One vector is turned by the same rotation once a step. Each row is the vector after some number of steps, and that number follows the row.
The counts run from 0 to 376.
-0.33,-0.42,3.31,1.57,2.25,0.36,0.61,-2.69,-0.77,-0.33,3.77,-2.20,0.44,-3.96,-0.60,-1.22,-4.05,2.48,-2.57,-2.73,-0.35,2.96,0.24,0.28,0.67,1.67,1.28,0.00,0.48,1.36,-0.15,-2.73,1.05,-2.65,-1.68,0.65,2.06,-0.61,-0.70,-0.88,-1.45,4.11,2.82,0.70,4.35,-0.11,1.91,0.69,-3.24,-0.06,3.11,0.07,0.00,-3.01,0.02,-0.65 | 100
0.39,-0.05,-0.97,0.46,0.35,-0.79,0.33,-0.96,2.46,-3.24,-2.05,-2.78,0.15,-2.57,-0.01,1.23,0.23,0.51,-1.93,-0.31,2.33,-1.80,0.83,-1.64,2.82,0.09,2.80,0.45,0.01,-2.18,-0.39,-3.26,-1.84,-0.34,0.16,3.75,0.39,-0.99,1.15,-1.18,-0.94,3.28,4.89,1.93,-1.74,-1.52,3.57,-0.08,1.82,-2.51,-0.81,-1.50,-3.61,-2.53,3.73,-1.47 | 123
0.82,3.78,1.97,1.40,-0.55,2.73,0.09,-3.25,-4.41,-1.25,-1.25,-0.84,-0.35,-4.40,-1.11,-2.57,-1.62,1.25,1.12,-2.54,1.25,-0.99,1.10,-0.28,-1.09,1.18,0.16,0.30,-1.32,1.38,-2.07,-2.81,0.65,-1.10,1.70,1.21,0.65,-0.13,-0.94,2.50,-1.16,0.97,4.39,-1.99,2.95,2.50,4.09,-0.50,-2.01,-1.30,0.68,2.31,-0.07,-0.84,3.06,-0.36 | 352
-3.58,3.91,2.72,2.69,0.45,-0.65,-1.64,-3.14,-0.91,-1.42,0.11,0.15,-1.79,0.90,0.35,1.32,1.25,3.19,-3.36,-0.96,2.35,-0.51,3.57,-1.33,-1.29,-0.11,-3.91,-0.74,-1.43,0.93,-0.89,1.35,1.13,-1.04,-0.52,2.05,1.03,-2.89,0.34,1.22,-1.70,1.64,3.29,1.14,0.59,0.74,-2.50,-4.24,-1.85,-1.98,0.93,-2.11,-2.06,0.80,2.46,-0.80 | 314
0.29,0.52,-0.07,-0.24,3.19,-2.12,-0.13,-3.30,-1.07,-2.17,-0.44,-3.02,-1.69,0.10,-1.15,-0.93,0.60,5.97,-2.40,-1.37,0.13,-3.04,-1.89,-0.73,-1.73,-0.69,-2.51,-0.34,-2.17,-2.37,-1.28,-2.69,0.54,0.04,0.14,3.17,-0.52,4.38,1.68,-0.92,-1.15,2.64,3.72,-1.47,-2.16,0.35,2.66,-1.51,-0.01,0.74,0.04,0.07,-1.32,-1.35,1.97,0.16 | 172
1.97,2.52,3.66,0.63,-2.09,2.03,0.92,-1.80,-1.93,-1.36,0.60,-1.40,0.16,-3.44,-0.08,-1.00,-1.97,3.11,0.41,-2.19,0.36,1.60,1.84,-1.96,0.58,2.14,2.68,-2.23,-1.00,2.99,-0.46,-3.21,0.32,-1.25,0.84,2.48,1.28,-0.10,-0.25,0.40,-0.62,2.95,4.75,-0.23,2.51,1.28,4.10,0.08,-2.39,-1.76,1.63,0.25,-1.64,-2.85,1.94,1.04 | 350
2.64,-1.88,0.21,0.07,1.05,-1.26,-0.84,-0.78,0.14,-2.99,-0.73,-2.28,-0.22,-2.28,1.32,0.06,-1.15,5.14,-0.93,-0.19,0.96,-2.37,-0.70,-0.75,1.34,0.39,1.06,-2.34,-2.33,-2.44,0.15,-1.72,1.37,0.75,1.36,2.68,0.80,4.31,1.59,-1.11,-0.95,1.81,5.70,-2.74,-0.69,0.44,3.12,-2.98,-0.94,1.36,0.45,-1.11,-2.70,-2.59,0.41,-2.06 | 169
-2.54,-0.58,0.39,3.23,2.24,-1.55,0.06,0.13,1.77,-2.44,0.05,-3.38,-0.73,-3.08,-0.71,0.75,-1.68,-0.37,-3.72,-0.94,0.89,1.16,2.30,-3.20,3.99,-0.37,-0.29,1.72,1.84,-0.87,-1.48,-2.15,-1.75,-1.27,-2.72,1.39,2.64,-3.63,-1.19,-1.35,-1.45,3.62,2.38,1.92,0.66,-2.19,1.71,-0.01,-0.45,-2.44,0.78,-3.02,-1.99,-1.83,2.38,-1.70 | 372
-1.07,1.55,-0.47,1.81,2.27,2.07,1.22,0.61,0.65,-3.54,-3.48,1.61,-1.66,-4.48,0.75,-0.31,-1.94,-0.83,0.73,-3.37,-3.58,0.51,1.97,0.35,1.94,-0.24,1.54,2.50,0.51,-0.36,-1.74,-1.05,-0.15,1.47,-0.50,-0.03,2.46,-2.88,0.52,3.95,-1.05,2.14,0.26,0.72,-0.34,-0.16,4.24,1.84,-1.69,0.20,-1.94,-0.77,-3.50,-0.05,3.07,-2.37 | 289
-1.14,0.52,-0.84,2.25,3.11,0.86,-2.83,-0.46,-1.68,-3.60,-2.69,-0.25,-1.76,-4.23,-3.02,0.10,-2.75,2.09,-1.43,-0.33,-1.08,-1.32,1.30,-0.71,1.06,1.15,-1.00,-2.37,0.50,-1.84,-3.30,-0.19,2.45,1.05,-0.42,0.62,4.83,0.58,-1.63,1.82,-4.38,1.76,2.33,-1.26,-1.74,1.91,2.77,-3.01,-3.21,-0.53,1.36,0.87,0.33,-0.59,2.18,-1.41 | 272
-2.00,2.27,1.46,2.69,-1.26,-0.85,0.14,-1.36,-1.22,-2.00,-1.65,-1.75,-0.74,-1.92,-2.65,0.21,0.33,1.82,-1.61,-4.22,0.36,1.26,2.12,-3.63,-0.53,0.97,-2.04,1.67,1.39,-1.09,-3.13,-2.90,-1.48,0.34,-0.66,2.79,1.28,-2.31,-0.32,0.70,-2.14,1.84,0.90,-0.12,-1.79,-0.03,3.66,-1.49,-0.74,-3.51,1.56,-2.48,-2.03,-0.42,3.69,3.37 | 25
2.47,3.91,3.27,0.17,0.26,3.14,0.87,-0.26,-1.90,-1.02,0.06,-0.46,-0.25,-4.25,-0.29,-0.27,-1.79,2.92,1.88,-3.85,-2.38,0.00,1.67,-0.76,-0.47,0.62,3.52,-1.00,-1.47,2.51,0.58,-2.42,0.54,-0.56,1.67,1.81,2.49,1.08,0.60,1.40,0.19,2.23,4.85,-1.63,1.06,-0.39,3.82,0.91,-1.19,-0.32,0.52,-0.03,-1.31,-2.58,0.46,0.17 | 345
-0.46,2.25,2.76,2.28,-0.11,-0.68,2.24,-1.52,-1.64,-1.99,-1.43,1.04,-2.54,-1.27,2.00,-2.33,-1.40,5.25,-0.65,-4.65,-3.65,0.04,0.86,0.43,-1.50,-0.87,-3.64,0.93,-3.20,1.57,-1.65,-1.17,0.49,1.03,0.34,1.83,-1.97,0.88,1.73,1.52,1.47,-0.25,2.15,-2.81,1.46,1.23,2.94,-1.19,-2.13,2.40,0.47,-0.70,-3.75,1.29,-0.06,1.86 | 251
-1.43,0.75,0.82,2.48,2.42,0.85,-0.40,-3.35,0.66,-0.49,2.28,-0.26,-1.97,-1.52,1.16,0.73,-1.11,-0.18,-3.27,-3.85,0.73,-2.25,-0.82,4.21,-3.09,-0.29,-3.35,3.98,0.24,0.01,1.39,-0.22,0.41,-4.36,-0.40,1.24,0.97,-1.74,0.87,3.82,0.89,3.15,2.44,2.46,1.75,-0.40,-2.81,-0.21,-0.43,1.41,-1.69,-0.03,-2.23,1.35,0.94,-1.93 | 143
-1.62,3.58,2.45,1.66,1.79,-0.76,1.73,-1.59,-2.14,-1.71,-1.20,-0.29,-2.32,-1.05,0.00,-1.57,-1.29,5.70,-2.24,-3.10,-2.36,-0.90,1.56,0.41,-1.74,-0.35,-3.45,-1.90,-2.66,1.28,-2.08,-1.86,0.86,1.92,1.03,4.13,-2.55,1.13,0.49,0.51,0.47,-0.07,3.26,-2.34,0.25,1.51,2.24,-1.93,-1.59,0.19,1.80,0.38,-1.27,-0.17,0.04,3.25 | 257
-2.53,3.28,1.38,1.28,1.23,0.36,3.24,-0.60,2.02,-2.49,-1.73,1.40,-1.65,-1.61,0.60,0.60,-0.41,1.12,-0.41,-4.37,-3.82,2.04,1.74,-0.75,0.71,-0.43,0.79,1.35,0.23,2.03,-1.35,-1.46,-0.76,1.02,-1.87,2.55,-0.16,-3.55,1.79,1.50,-0.30,4.06,-0.36,3.50,-0.41,-1.33,2.90,2.81,-0.59,-1.83,-0.20,-1.23,-4.26,-0.87,2.58,0.89 | 292
0.77,1.54,1.86,1.68,0.94,0.93,0.66,0.68,-1.80,-2.67,-2.07,0.57,-1.83,-3.83,0.95,-1.01,-3.61,3.69,-0.13,-2.85,-2.09,-0.89,2.05,1.96,0.32,0.36,-1.44,-1.77,-2.95,0.78,-1.49,-0.83,2.18,2.62,2.62,2.59,-0.73,1.45,0.16,1.52,1.25,-1.18,4.96,-3.67,0.42,1.40,3.10,-2.49,-2.11,1.05,1.10,0.42,-2.09,-0.45,-1.21,0.78 | 255
0.85,-2.23,0.19,2.25,1.54,1.71,-0.20,0.34,0.40,-2.80,-1.04,1.86,-3.79,-3.29,1.22,1.08,-1.38,3.21,1.01,-4.38,-1.96,0.03,-0.34,2.51,0.02,0.59,-2.30,2.86,-0.63,-0.92,-0.11,2.51,2.48,-0.29,0.59,0.22,3.42,0.40,1.65,4.64,-0.12,2.17,1.16,-0.66,-0.28,0.15,-0.19,-0.24,-1.99,2.77,-2.22,-0.71,-4.57,0.83,0.67,-2.15 | 238
0.25,2.66,1.96,2.06,2.65,-0.16,0.27,-1.49,-2.81,-1.82,1.30,-4.17,-2.97,-1.49,-1.33,-3.45,-1.00,4.26,-2.60,-0.78,-0.18,0.12,-1.16,-1.93,-1.38,-2.43,-4.77,1.62,-0.93,1.70,-0.57,-2.05,0.09,-3.35,-1.44,2.03,2.57,1.50,-0.14,0.50,0.70,2.86,4.89,-0.27,1.09,-0.07,0.75,1.17,1.73,-1.26,-0.75,-0.81,-1.40,-0.59,-0.31,-0.20 | 87
0.56,2.31,2.38,2.49,0.03,0.93,1.36,-0.63,-1.91,-1.93,-1.39,1.10,-1.69,-2.58,2.98,-2.16,-2.51,4.22,-0.02,-4.31,-3.75,-0.26,1.27,1.41,-1.14,-0.03,-2.48,0.98,-2.51,0.87,-1.04,-0.21,0.98,0.87,1.39,0.82,-1.07,0.71,0.82,3.04,1.46,-0.96,2.65,-2.85,1.55,0.96,3.37,-2.14,-2.57,2.70,-0.18,-0.68,-3.27,1.41,-0.29,0.67 | 250
-0.78,2.50,-0.47,1.66,0.92,0.54,-0.17,-4.20,0.24,-2.86,-1.04,-1.62,-1.04,0.62,1.13,-2.25,0.89,0.11,-3.53,0.62,0.76,-3.01,-1.09,0.07,-1.25,-1.18,-2.28,2.29,-0.15,-0.69,-0.08,-1.91,-1.32,-4.67,-1.29,2.38,0.70,-1.13,0.92,2.01,-0.47,2.96,3.75,4.48,-0.24,-0.08,0.57,0.45,0.85,-0.81,-2.71,-0.04,-3.21,0.87,3.95,-3.02 | 132
-0.23,1.16,0.49,3.64,-0.77,0.66,-0.52,1.64,0.41,-4.38,-2.62,-1.89,-0.23,-4.13,0.11,-1.27,-2.40,-0.72,-1.29,0.43,-1.26,0.73,3.09,-3.18,3.50,-0.06,-0.24,0.42,0.75,-0.50,-2.14,-1.99,-1.13,-0.84,-0.76,1.17,3.92,-2.92,-1.46,1.53,-1.38,0.11,3.82,1.11,-0.13,-0.91,4.39,-1.85,-0.61,-2.28,0.52,-2.55,-3.09,-0.84,2.09,-1.53 | 33
-2.35,1.62,-1.82,0.46,4.05,-0.16,-2.00,-3.23,0.24,-3.56,-3.19,1.17,-2.74,0.08,0.65,0.76,0.76,1.41,-2.54,0.55,0.77,-4.58,0.82,2.08,0.07,-0.96,-2.52,-0.49,-1.61,-2.68,-1.15,1.03,1.29,0.41,0.34,2.19,0.13,-0.09,1.09,2.70,-1.97,2.40,3.44,1.56,-2.34,1.22,-0.04,-3.09,-1.12,0.43,-1.41,1.29,-2.67,1.04,3.71,-3.33 | 222
-1.96,0.44,0.68,0.45,0.20,-2.19,0.40,-3.73,0.43,-1.34,-0.68,-2.36,1.13,-1.27,0.63,-0.32,0.56,1.64,-2.62,-3.02,1.30,-0.29,0.87,-3.13,1.08,0.30,2.61,1.78,-0.30,-2.35,-1.16,-4.18,-2.98,0.03,-1.58,2.29,-2.01,-1.69,1.65,-2.16,-1.92,3.47,1.88,0.64,1.30,-0.54,5.31,-1.64,-1.42,-1.22,1.01,-1.41,-2.02,-2.00,4.37,-0.77 | 116
-3.10,1.01,0.58,0.99,1.75,-1.50,-0.43,-2.92,-1.37,-2.90,-0.79,-1.60,-1.90,-0.30,-2.52,-0.99,-1.59,4.66,-3.28,0.25,-0.38,0.30,0.96,-2.21,-0.05,1.58,-3.05,-3.00,-0.44,0.04,-3.10,-0.88,1.11,0.82,-1.79,2.50,2.09,0.34,-0.26,-1.05,-4.38,2.79,1.35,0.52,-0.93,2.02,1.84,-2.89,-3.93,-1.82,2.88,0.07,-0.32,-0.65,2.25,0.59 | 269
-1.46,-1.75,0.49,0.91,0.78,-0.57,-0.34,-2.22,2.74,-3.70,0.54,1.41,-2.09,1.79,0.90,2.36,1.38,3.93,-1.99,-1.21,-0.85,0.40,-0.18,0.29,-0.31,1.68,-2.16,-0.79,0.33,-0.81,0.54,2.52,2.20,-1.73,-1.44,1.86,3.49,-0.19,2.46,1.02,-2.67,4.51,1.60,4.19,-1.94,0.31,-1.57,-1.50,-2.75,0.43,-0.60,-2.45,-4.60,-0.27,2.30,-1.49 | 230
-3.24,1.12,-0.61,1.98,2.65,-0.95,1.43,-1.86,0.72,-1.75,-3.05,0.85,-0.83,-3.04,2.17,-1.57,-2.29,-0.51,-2.74,-3.56,-1.72,-2.42,1.85,2.79,0.59,0.37,-0.37,1.94,-0.31,-2.13,-2.17,-2.79,-0.95,2.01,0.93,3.03,-4.51,-2.39,0.08,1.34,0.35,-0.01,2.32,0.17,1.11,0.79,4.02,-1.16,-1.87,1.25,0.84,1.13,-1.63,0.40,1.63,-0.34 | 205
3.23,1.66,1.73,2.19,1.64,1.46,-1.57,-0.35,-2.71,-2.58,-0.34,-3.04,-2.33,-3.71,0.19,-2.67,-1.65,2.79,-0.90,0.05,-0.09,-1.17,-0.19,-1.76,0.43,-1.68,-2.33,1.00,-1.72,0.75,-0.34,-1.56,0.39,-3.40,-0.15,0.41,4.87,1.83,-0.61,2.47,0.73,1.09,6.31,-2.51,0.68,-0.21,1.17,-0.49,1.24,0.51,-1.52,-0.95,-1.87,-0.37,-0.25,-2.90 | 85
1.51,0.76,-0.59,0.44,2.78,0.32,-0.80,-3.74,-1.64,-2.69,-0.51,-2.15,-1.51,0.40,-1.77,-1.46,-0.38,4.32,-2.95,-1.32,-1.29,-3.59,-2.58,0.44,-3.74,0.43,-2.60,0.30,-0.89,-2.47,-1.37,-2.32,1.15,-2.42,0.05,2.07,2.96,4.05,0.95,1.56,-1.76,2.34,4.12,-0.19,-2.80,0.97,2.37,-1.26,0.02,0.99,-0.57,0.49,-1.10,-0.08,2.40,-0.19 | 177
-3.72,4.14,3.27,0.78,1.97,0.27,0.05,-4.10,-0.04,0.44,1.37,1.18,-1.20,-0.79,1.01,3.05,2.41,2.25,-0.87,-5.40,2.40,-0.04,2.27,-0.32,-0.60,-0.08,0.77,1.66,-0.80,1.17,0.53,0.66,-0.02,0.06,-0.53,1.11,-0.76,-3.46,2.24,1.05,-0.84,5.12,1.47,0.25,2.25,-0.56,-1.76,-1.25,-2.13,-1.63,0.52,-0.75,-1.95,-1.17,3.21,-0.83 | 59
2.61,3.01,1.28,2.44,-0.09,0.98,-1.48,-0.98,-2.53,-2.29,-0.54,-2.79,-1.23,-1.99,0.59,-1.78,0.76,3.02,-0.63,-1.95,-0.10,-2.05,0.22,-3.03,-1.65,-1.96,-2.25,2.09,-2.09,0.14,-0.13,-1.84,-0.80,-3.08,0.00,0.22,3.39,1.86,-0.08,2.44,0.16,0.45,5.41,-2.30,-0.11,-0.83,1.48,-2.22,1.74,-0.03,-1.67,-2.60,-2.50,0.67,1.46,-1.95 | 80
-2.02,1.77,-0.14,0.57,1.25,-1.37,-0.26,-4.93,-0.95,-0.69,-0.98,-1.90,1.82,-1.77,0.41,-1.16,0.39,0.71,-2.00,-4.21,0.48,-1.40,0.71,-2.47,-1.18,-0.11,1.44,3.27,-0.46,-3.06,-1.80,-4.60,-2.74,-0.18,-1.11,1.26,-2.47,-1.89,0.95,-0.69,-1.19,2.00,1.98,-0.62,1.81,-0.47,5.31,-1.91,-1.90,-0.80,0.55,-0.44,-0.82,-0.89,4.42,-0.96 | 115
-1.31,-0.80,-0.49,2.63,2.99,-0.33,-1.26,1.32,1.86,-3.25,-0.37,-3.18,-0.77,-4.90,-0.51,0.14,-2.17,-1.51,-3.34,-1.01,0.63,0.50,2.46,-1.94,3.90,-0.35,0.84,1.92,1.74,-1.25,-1.29,-1.68,-1.61,-0.31,-2.05,0.82,3.67,-3.57,-1.43,0.08,-1.40,2.82,3.23,0.85,0.18,-2.32,1.67,-0.74,0.35,-1.56,0.31,-2.98,-1.67,-1.86,1.72,-3.15 | 373
0.36,3.46,2.24,2.09,4.17,0.93,-0.30,-2.46,-2.82,-0.25,2.25,-2.93,-2.04,-2.10,-1.72,-2.33,-2.38,2.35,-2.64,-3.13,-1.43,-1.12,-1.14,0.21,-3.06,-1.53,-3.17,1.66,-0.52,1.67,-0.49,-2.56,0.44,-3.82,-1.30,0.88,3.28,0.66,-1.12,1.61,-0.57,2.38,4.11,-0.73,1.22,-0.58,-0.08,0.60,0.28,-0.23,0.78,0.63,0.77,-0.33,0.20,-0.11 | 92
1.12,-3.36,0.22,2.48,1.31,0.92,0.62,-0.01,1.55,-2.92,0.23,-0.24,-1.35,-4.57,-0.99,0.14,-5.58,0.01,-1.48,-4.60,-2.66,0.30,-1.17,3.28,-0.27,3.35,0.62,2.09,2.32,-1.56,-1.07,-2.33,0.94,-1.33,0.56,1.53,3.38,-0.51,-0.45,2.98,-0.80,1.92,2.08,2.22,-0.28,0.33,3.01,1.24,-2.62,0.70,0.46,0.46,-1.64,-0.92,0.68,0.55 | 192
